In the rows, zero is written as 128.
Each path below is one point turned by a fixed rotation once a step. After each direction that follows a path, write how fast that rotation turns it, in degrees per step (0 if it stays still).
Each turn is a multiple of 5 degrees from 10 to 175, or 0.
Each row of a path follows its step; steps can be skipped.

step 0: [130 118 122 125 124 131 132 124 133 119 125 119 125 124 118 126 135 126
 130 122 127 126 125 121 138 128 134 122 125 124 123 131 134 130 123 128
 123 125]
step 1: [127 122 132 136 124 127 129 125 133 124 138 134 130 134 128 128 125 132
 138 134 128 129 131 140 131 118 125 124 134 130 133 127 132 131 123 133
 124 136]
step 2: [126 128 138 121 135 135 124 127 125 119 125 131 126 121 126 132 121 122
 120 129 133 126 124 132 127 129 129 123 121 128 127 131 124 132 126 133
 139 135]
step 3: [123 131 127 130 130 122 142 124 128 139 130 125 124 127 130 133 123 141
 125 124 128 115 122 132 129 131 129 133 130 124 129 131 124 131 127 125
 129 129]
step 4: [132 139 126 129 133 133 128 137 139 131 130 128 126 127 124 124 124 127
 133 124 126 138 119 125 120 137 121 130 130 132 124 131 133 128 132 130
 127 133]
step 5: [123 123 134 130 121 120 126 130 121 130 128 122 126 119 132 124 134 125
 124 131 125 130 127 122 129 127 124 134 123 127 133 136 144 131 133 126
 130 125]
step 6: [122 128 124 141 127 121 129 130 129 115 116 132 129 128 125 128 131 135
 129 130 125 131 136 124 124 128 125 121 132 122 128 125 121 129 133 127
 124 131]
step 7: [124 129 134 128 126 133 126 124 130 132 120 124 123 126 124 136 122 125
 135 133 135 134 137 133 132 129 127 132 119 131 132 121 128 118 123 133
 130 120]
step 8: [125 122 125 130 133 128 127 129 133 128 123 130 134 131 133 120 125 116
 131 121 126 110 125 126 131 129 130 135 128 127 132 120 125 129 125 129
 131 131]
step 9: [129 135 123 124 119 135 122 128 130 140 131 131 138 130 130 131 131 132
 123 132 126 126 130 133 122 127 117 126 125 133 130 128 122 125 129 124
 127 137]
step 10: [137 139 133 122 134 125 127 132 122 125 131 121 131 133 134 120 127 127
 121 126 130 129 137 122 132 135 132 132 124 121 126 136 127 125 131 125
 131 124]
Directions:
[128 130 130 127 128 126 130 128 124 124 126 127 128 129 127 132 126 131
 124 129 129 129 130 128 129 130 128 129 128 128 128 128 124 127 128 127
 128 128] | 95
[126 125 130 130 129 128 131 126 132 129 127 130 129 131 129 128 128 129
 126 124 127 128 131 126 126 127 128 129 128 130 127 129 128 131 127 124
 127 128] | 140
[128 128 128 130 127 129 129 128 127 131 127 127 127 128 125 127 128 129
 130 129 124 128 129 129 128 126 126 127 134 128 127 129 124 126 128 127
 127 132] | 135

step 0: [132 127 126 128 124 126 122 121 128 118 121 128 126 126 119 136 124 123
 133 118 128 122 130 124 131 133 133 121 128 131 122 125 135 129 133 126
 122 129]
step 1: [126 128 125 123 129 126 134 134 124 129 134 121 130 125 121 129 124 126
 124 133 133 136 125 127 129 132 135 133 115 124 130 128 124 136 133 120
 132 126]
step 2: [128 136 134 125 132 128 133 130 129 123 130 129 133 125 130 120 127 131
 130 132 126 128 138 118 129 134 129 121 134 134 122 122 129 120 133 131
 122 131]
step 3: [139 123 126 128 126 137 127 118 126 126 127 131 122 131 126 130 130 131
 126 133 122 130 129 129 131 133 132 126 127 114 133 126 128 133 134 122
 125 126]
step 4: [127 132 137 123 127 128 131 130 130 120 137 135 126 128 121 133 119 123
 127 123 130 131 133 132 122 120 136 129 127 132 123 131 124 131 132 133
 131 134]
step 5: [134 129 123 123 130 123 128 125 124 122 124 121 133 120 125 131 134 122
 136 124 124 124 130 125 133 142 131 132 128 133 132 127 125 128 134 126
 127 124]
step 6: [130 129 128 128 132 128 130 133 123 128 131 128 122 130 129 127 120 132
 122 134 130 133 122 124 132 132 138 124 120 125 117 122 132 130 130 120
 125 135]
step 7: [126 130 129 125 124 130 134 128 131 121 133 131 131 123 124 118 133 135
 132 133 127 133 143 127 131 127 126 131 134 126 128 131 125 133 137 128
 126 126]
step 8: [139 127 135 132 128 132 133 120 124 129 125 132 125 134 125 135 123 124
 129 125 125 123 129 122 126 130 138 130 128 123 131 120 127 122 134 133
 123 128]
step 9: [129 125 126 124 125 127 127 128 127 122 137 129 128 119 123 134 119 123
 127 129 130 132 127 135 125 136 132 123 130 129 125 140 127 137 130 125
 131 131]
step 10: [133 136 129 122 137 121 130 127 129 123 131 123 126 128 132 119 133 121
 131 122 132 127 133 127 133 132 132 135 122 132 123 119 126 128 136 127
 124 126]
Directions:
[128 127 128 128 127 127 128 126 128 127 132 127 128 126 128 124 130 128
 133 128 128 126 132 128 127 126 127 126 127 132 129 127 128 126 127 128
 127 129] | 140
[127 128 127 129 130 128 128 130 127 130 129 129 128 128 126 126 130 126
 128 126 130 132 130 130 124 126 128 129 129 127 128 129 128 130 129 124
 127 131] | 130

step 0: [129 131 123 123 122 126 126 131 126 121 129 133 132 126 139 122 133 134
 123 128 126 132 123 134 132 132 124 118 125 132 126 139 127 121 126 140
 126 136]
step 1: [136 128 128 127 134 122 134 136 129 117 136 136 126 125 131 130 122 130
 128 122 136 123 120 135 130 126 123 126 129 134 121 130 121 136 124 126
 134 123]
step 2: [126 131 124 127 125 128 127 129 125 125 135 117 130 135 132 125 120 140
 126 116 124 125 116 131 124 132 130 130 133 133 129 127 121 126 139 123
 132 131]
step 3: [123 132 127 121 131 132 121 127 133 125 117 124 130 125 130 130 126 133
 130 129 138 126 112 134 133 130 127 125 123 126 125 135 127 135 126 128
 124 140]
step 4: [126 128 134 132 129 123 133 123 131 128 136 134 136 132 135 131 121 138
 127 128 130 132 121 129 132 128 124 136 120 126 116 131 134 133 129 137
 132 129]
step 5: [134 134 144 121 126 125 116 124 132 122 134 124 133 131 128 129 128 129
 129 120 128 126 119 125 129 132 126 130 138 135 131 133 128 133 130 132
 131 122]
step 6: [139 127 129 131 125 131 130 134 136 124 119 123 126 132 136 127 133 132
 124 131 123 131 116 129 129 127 136 125 127 133 123 138 126 129 137 136
 124 128]
step 7: [129 135 125 132 130 131 132 125 127 124 134 137 135 117 128 126 126 134
 121 130 135 127 121 128 136 130 119 124 132 134 123 137 119 122 129 136
 125 128]
step 8: [132 127 135 119 136 126 125 132 127 123 137 131 116 133 139 126 121 136
 125 121 129 127 127 138 126 129 125 126 137 134 121 130 123 128 129 128
 130 130]
step 9: [135 130 123 130 128 127 127 127 123 118 124 118 132 129 133 122 119 126
 130 121 127 125 115 130 129 125 129 135 126 137 128 132 124 134 129 123
 128 140]
step 10: [118 127 132 131 135 122 121 134 130 124 121 131 134 125 128 135 126 138
 124 125 130 128 112 132 129 130 123 131 122 124 121 130 127 122 135 130
 128 132]
Directions:
[132 129 129 128 131 128 129 125 129 128 128 125 127 127 129 130 129 131
 128 124 127 129 130 128 127 128 131 130 130 127 133 126 126 129 127 129
 129 129] | 110

step 0: [130 126 128 131 142 126 121 123 121 135 122 126 130 137 126 121 127 136
 122 124 136 131 134 127 123 133 126 122 124 133 131 122 123 129 131 128
 121 124]
step 1: [124 124 130 124 130 126 136 126 113 125 127 124 135 133 125 132 124 119
 126 128 127 129 122 130 132 131 128 137 120 125 125 120 123 138 125 123
 124 130]
step 2: [134 129 128 123 133 136 125 132 128 125 134 120 127 125 125 122 126 131
 117 131 129 131 135 125 131 126 121 123 127 114 124 123 125 134 124 125
 132 118]
step 3: [126 120 124 132 138 130 123 130 125 138 122 132 131 129 129 131 124 133
 125 126 131 131 135 128 124 131 132 132 122 129 134 128 121 144 133 135
 124 123]
step 4: [127 126 133 136 135 124 128 125 116 122 133 123 130 137 125 128 129 121
 126 131 123 125 119 137 125 134 122 125 125 122 129 119 122 131 133 128
 128 123]
step 5: [120 127 136 125 138 132 126 136 124 126 128 125 132 128 127 126 126 133
 120 128 135 134 130 118 130 130 125 122 125 124 117 124 129 135 117 124
 125 126]
step 6: [134 125 113 129 132 134 122 125 118 133 124 119 133 132 125 126 126 129
 127 124 130 128 137 128 127 130 125 132 123 129 133 123 119 138 128 123
 128 128]
step 7: [130 118 139 127 138 127 134 126 125 131 134 128 133 134 126 130 126 123
 117 132 125 129 130 138 131 128 129 136 126 118 126 124 122 131 130 131
 130 122]
step 8: [127 131 130 126 135 124 124 127 124 125 124 126 123 122 127 121 123 136
 121 129 129 131 124 121 125 136 123 119 121 120 125 124 126 140 130 129
 122 120]
step 9: [122 125 122 133 131 137 128 138 114 129 131 125 134 133 127 138 127 122
 133 128 132 130 135 127 125 126 128 127 121 128 132 120 124 137 127 130
 124 123]
step 10: [130 125 135 134 138 134 118 126 128 128 132 123 136 136 128 125 126 128
 117 127 125 129 125 135 134 130 122 128 130 124 121 124 121 134 129 124
 138 128]
Directions:
[129 127 128 127 127 128 127 126 129 129 127 128 127 129 131 128 128 134
 126 126 128 127 129 126 128 131 130 126 126 129 127 125 132 129 128 130
 130 130] | 135
[130 126 132 127 127 130 127 129 127 128 130 128 126 127 127 132 129 125
 126 126 126 126 129 131 128 130 127 126 130 127 128 126 130 126 127 126
 129 127] | 135

step 0: [135 130 123 133 125 125 129 127 115 136 135 127 121 126 131 123 125 129
 132 118 114 129 135 127 125 129 124 129 124 121 135 120 131 122 119 125
 130 133]
step 1: [133 132 119 122 123 130 142 127 133 130 135 127 132 128 118 126 130 140
 130 122 132 123 132 125 128 136 120 128 131 128 137 127 135 122 122 135
 131 125]
step 2: [126 132 132 123 132 131 137 125 129 129 134 123 121 133 134 134 138 138
 124 133 125 135 132 120 135 131 128 126 117 131 131 133 132 120 138 133
 133 126]
step 3: [125 131 119 129 127 121 127 118 124 134 126 126 124 128 123 131 123 129
 131 131 110 133 128 130 130 136 124 129 117 125 122 138 135 129 130 125
 134 126]
step 4: [128 129 125 128 127 132 125 125 129 137 135 124 127 117 115 112 129 129
 129 131 129 130 125 128 131 141 128 124 129 132 135 135 134 128 124 122
 133 132]
step 5: [133 129 126 132 124 131 133 134 120 132 134 128 122 131 134 111 131 127
 121 120 126 132 131 120 137 129 132 124 123 129 130 123 133 118 130 133
 135 131]
step 6: [131 130 118 133 124 127 139 118 129 124 130 133 129 125 121 134 122 131
 127 124 122 127 139 128 130 134 124 129 124 128 124 123 128 114 128 137
 138 126]
step 7: [129 131 129 127 136 135 130 123 135 119 133 123 123 118 123 129 135 136
 135 130 122 137 132 124 130 136 121 132 122 129 138 133 128 117 129 124
 125 124]
step 8: [137 129 127 125 129 126 130 127 124 137 130 129 120 134 133 124 127 130
 127 122 116 139 120 120 124 135 125 136 121 131 131 131 142 128 129 122
 128 125]
step 9: [130 133 121 122 122 123 135 124 121 141 134 127 126 126 120 129 124 127
 129 127 131 122 123 126 126 148 128 121 126 131 130 126 129 124 130 129
 134 130]
step 10: [126 133 127 125 122 131 129 128 120 127 138 124 124 127 124 117 140 133
 122 134 120 123 137 123 137 133 127 123 122 123 131 131 122 119 129 130
 126 132]
Directions:
[125 129 127 130 125 127 125 127 126 128 128 128 125 129 130 128 131 126
 128 128 129 128 128 129 127 126 127 131 125 129 127 126 132 127 127 130
 126 128] | 135
[128 125 128 128 130 127 131 131 128 127 127 127 126 130 130 126 130 129
 129 127 128 125 126 128 128 132 128 128 132 131 127 126 131 129 127 130
 130 129] | 95

step 0: [120 128 120 132 128 135 132 131 128 127 125 133 128 126 138 114 126 133
 126 124 133 133 129 131 124 125 119 125 117 133 123 126 130 116 123 133
 122 133]
step 1: [124 119 134 130 127 129 126 125 129 130 123 130 116 120 124 133 133 126
 123 119 129 114 124 134 127 123 130 123 137 132 132 133 131 132 125 137
 134 135]
step 2: [135 124 135 129 140 124 133 123 125 120 129 125 130 126 129 133 124 117
 125 129 136 134 126 115 117 128 124 122 127 127 121 132 135 125 132 125
 129 122]
step 3: [128 122 118 134 117 120 126 130 130 138 135 129 130 127 132 122 126 127
 132 125 128 134 112 121 129 120 130 131 129 134 132 122 123 126 132 127
 133 126]
step 4: [124 125 125 125 123 135 128 124 131 123 113 126 117 135 131 121 126 131
 124 138 128 126 126 127 123 125 132 136 127 126 117 136 127 121 129 134
 125 134]
step 5: [134 132 136 132 123 134 131 125 125 118 123 126 125 121 130 134 129 119
 125 127 122 131 131 129 131 112 126 118 127 132 135 124 130 137 129 133
 135 130]
step 6: [138 124 132 124 123 127 125 130 133 134 130 122 125 124 120 131 129 119
 131 127 126 138 116 129 128 136 120 128 129 119 119 134 134 127 133 124
 125 119]
step 7: [128 129 120 125 131 129 138 126 130 130 122 131 133 143 130 127 132 128
 130 128 130 137 120 128 139 126 136 130 125 141 124 124 120 129 127 126
 135 123]
step 8: [129 124 132 121 128 128 126 137 123 123 115 127 113 126 130 119 129 134
 131 121 120 131 132 127 130 124 126 132 123 125 133 121 127 123 123 131
 117 132]
step 9: [120 132 134 127 128 135 134 124 120 121 126 126 132 123 119 124 127 119
 125 120 127 128 124 133 135 129 126 117 133 126 128 141 132 133 121 124
 132 132]
step 10: [130 121 135 128 138 120 121 127 130 131 131 125 127 133 117 133 121 126
 126 118 123 133 127 122 126 133 135 126 126 128 125 123 121 132 134 129
 130 113]
Directions:
[129 128 130 125 132 128 127 128 131 126 128 130 129 124 129 128 127 128
 126 128 128 127 126 128 129 126 127 126 128 126 129 131 128 133 128 128
 127 130] | 95
[128 129 125 129 129 130 128 129 130 127 129 129 127 128 126 127 125 126
 128 127 128 126 127 130 129 126 128 127 128 131 134 126 127 129 131 130
 128 125] | 160

step 0: [127 121 119 129 131 126 132 134 126 130 131 136 126 125 134 128 131 125
 142 131 138 136 127 122 124 126 123 129 123 123 127 132 131 126 123 127
 130 127]
step 1: [122 128 124 127 126 121 130 133 131 129 123 133 130 130 136 130 131 133
 126 139 125 136 135 132 130 129 125 134 130 123 135 119 125 128 129 127
 140 129]
step 2: [126 124 130 126 131 126 133 127 126 122 124 124 128 133 133 124 127 132
 139 123 124 144 124 127 128 130 125 124 124 118 130 134 133 126 131 127
 134 124]
step 3: [117 126 121 128 133 125 135 138 132 134 125 124 125 128 131 125 134 132
 128 133 122 133 127 131 119 121 129 130 123 131 127 129 131 126 120 121
 133 129]
step 4: [125 124 124 125 128 123 128 135 123 129 124 133 120 133 129 123 126 131
 139 133 133 139 121 125 130 130 134 129 136 123 126 124 127 128 123 133
 132 130]
step 5: [128 138 124 121 125 131 129 138 132 127 124 133 130 130 134 130 126 132
 131 133 121 137 127 132 125 127 124 137 120 123 131 134 124 127 126 130
 133 129]
step 6: [126 118 127 127 127 122 127 132 132 131 121 124 127 128 134 128 128 136
 135 122 125 137 120 121 131 133 131 131 124 127 130 126 132 130 130 118
 132 133]
step 7: [119 122 131 128 128 133 131 138 137 136 131 128 123 137 125 130 133 128
 133 131 123 138 128 128 127 121 123 131 130 128 129 132 129 133 124 133
 132 129]
step 8: [127 127 121 126 124 123 127 136 122 129 130 134 129 128 132 132 133 130
 140 127 139 137 124 120 122 127 124 129 122 126 128 124 127 125 124 127
 135 132]
step 9: [124 124 126 129 130 125 128 131 138 131 124 134 131 128 140 130 128 130
 132 139 126 134 134 129 132 131 124 136 128 118 133 128 130 133 128 127
 135 127]
step 10: [124 123 129 125 123 123 136 129 124 123 125 123 126 135 128 126 133 133
 133 122 125 143 129 129 129 127 120 126 124 126 132 126 132 124 133 124
 135 127]
Directions:
[125 128 132 130 131 127 125 130 128 128 129 127 129 128 129 129 125 126
 129 128 129 128 128 127 128 131 132 126 129 124 129 128 130 127 128 129
 128 130] | 155
[130 127 126 129 129 129 126 130 125 129 128 133 129 126 127 130 127 127
 127 129 129 130 129 127 126 127 130 128 131 128 128 128 123 125 128 130
 130 127] | 95
